[[ 62.5 -15.1]
 [-64.7  15.7]
 [ 69.2 -16.0]
 [ 75.2 -14.5]
 [-73.1  10.5]
 [ 73.6 -14.1]
 [-38.4  16.7]
 [ 40.2 -16.7]
 [-38.3  16.1]]
->
[[-38.3  40.2 -38.4  73.6 -73.1  75.2  69.2 -64.7  62.5]
 [ 16.1 -16.7  16.7 -14.1  10.5 -14.5 -16.0  15.7 -15.1]]

[[-24.5  11.7  14.0 -26.7 -12.6 -16.6   3.8  -9.6]
 [ -9.1  21.0   2.2  -9.3  16.3  -2.9  -8.1  62.2]
 [-17.2 -47.2 -48.3 -16.2   5.9 -14.9 -37.1 -47.7]
 [  1.2 -44.7 -45.3   5.7 -15.0 -13.0 -45.0 -19.3]
 [ 47.8   2.5  11.8  47.8  43.1  46.5  36.7 -18.0]]
->
[[ 47.8   1.2 -17.2  -9.1 -24.5]
 [  2.5 -44.7 -47.2  21.0  11.7]
 [ 11.8 -45.3 -48.3   2.2  14.0]
 [ 47.8   5.7 -16.2  -9.3 -26.7]
 [ 43.1 -15.0   5.9  16.3 -12.6]
 [ 46.5 -13.0 -14.9  -2.9 -16.6]
 [ 36.7 -45.0 -37.1  -8.1   3.8]
 [-18.0 -19.3 -47.7  62.2  -9.6]]

[[ -3.7  -1.5   2.7  -1.4   1.2   1.9]
 [ -5.5   0.3  -8.1  -4.0   0.0  -5.9]
 [ -5.7 -15.3   4.7  13.6   2.4  -9.9]
 [ -0.5   3.3   5.1   0.6   1.3   6.7]
 [ -2.3  -1.7   1.0   4.0   1.1  -1.4]
 [ -1.0  11.8 -20.9   4.4  -1.4 -12.5]
 [ 82.8  10.1 -42.1 -55.7 -35.8 -15.7]]
->
[[ 82.8  -1.0  -2.3  -0.5  -5.7  -5.5  -3.7]
 [ 10.1  11.8  -1.7   3.3 -15.3   0.3  -1.5]
 [-42.1 -20.9   1.0   5.1   4.7  -8.1   2.7]
 [-55.7   4.4   4.0   0.6  13.6  -4.0  -1.4]
 [-35.8  -1.4   1.1   1.3   2.4   0.0   1.2]
 [-15.7 -12.5  -1.4   6.7  -9.9  -5.9   1.9]]

[[-44.2 -62.4]
 [ -1.4  59.5]
 [  5.8  50.7]
 [-17.7 -16.1]
 [ 27.4  31.4]
 [-21.8 -55.3]
 [-66.5  -2.2]
 [-51.9 -66.3]
 [ 38.2  -8.6]]
->
[[ 38.2 -51.9 -66.5 -21.8  27.4 -17.7   5.8  -1.4 -44.2]
 [ -8.6 -66.3  -2.2 -55.3  31.4 -16.1  50.7  59.5 -62.4]]

[[ 17.1  12.3 -67.4  16.8   3.4]
 [  2.4  11.0 -69.1   9.2   0.6]
 [ 20.0   0.3 -14.0 -15.0  -5.0]]
->
[[ 20.0   2.4  17.1]
 [  0.3  11.0  12.3]
 [-14.0 -69.1 -67.4]
 [-15.0   9.2  16.8]
 [ -5.0   0.6   3.4]]

[[ 22.3  -5.6  31.8 -36.3  18.6 -79.9 -61.7  12.7  16.6  30.7  25.6 -32.6
   13.3]
 [ -5.5 -55.4 -23.8   3.4   7.8 -79.9  20.1 -12.8 -22.2  13.0 -21.9 -21.9
   22.9]]
->
[[ -5.5  22.3]
 [-55.4  -5.6]
 [-23.8  31.8]
 [  3.4 -36.3]
 [  7.8  18.6]
 [-79.9 -79.9]
 [ 20.1 -61.7]
 [-12.8  12.7]
 [-22.2  16.6]
 [ 13.0  30.7]
 [-21.9  25.6]
 [-21.9 -32.6]
 [ 22.9  13.3]]
---
[[ 11.2 -18.6  49.2]
 [-77.6 -41.2 -40.3]
 [ -7.1   2.0 -66.1]]
->
[[-41.2 -40.3]
 [  2.0 -66.1]]

[[ 70.9  46.9 -56.1  -0.3]
 [ -2.2 -13.3 -44.0  -1.3]
 [-69.1  64.3 -30.8  47.2]
 [ 39.1  22.8 -50.9 -38.1]]
->
[[-13.3 -44.0]
 [ 64.3 -30.8]]

[[ -8.3 -20.5 -27.7  -3.3 -57.0]
 [-48.5 -29.0  37.7 -26.8  15.7]
 [ 60.8 -35.8  27.4  35.3 -37.5]
 [-18.7  15.6   0.9   2.7   3.4]]
->
[[-29.0  37.7]
 [-35.8  27.4]]

[[ 77.9   4.8  16.5 -14.2  12.9]
 [ 64.9  26.8  -1.9   3.6  -0.4]
 [ 59.4  29.7   1.6  46.9 -11.9]]
->
[[26.8 -1.9]
 [29.7  1.6]]

[[-10.7  17.8 -82.6  -9.9]
 [ 50.4  45.4  47.2  -3.9]
 [  4.0  68.5  33.2 -43.7]
 [ 57.4  34.6 -10.2  31.7]]
->
[[45.4 47.2]
 [68.5 33.2]]

[[-80.4  26.4 -58.9  21.7]
 [-82.4  20.1 -53.6  15.6]
 [ 27.2 -34.2  43.7 -28.5]
 [-73.2  22.2 -58.8  18.3]]
->
[[ 20.1 -53.6]
 [-34.2  43.7]]
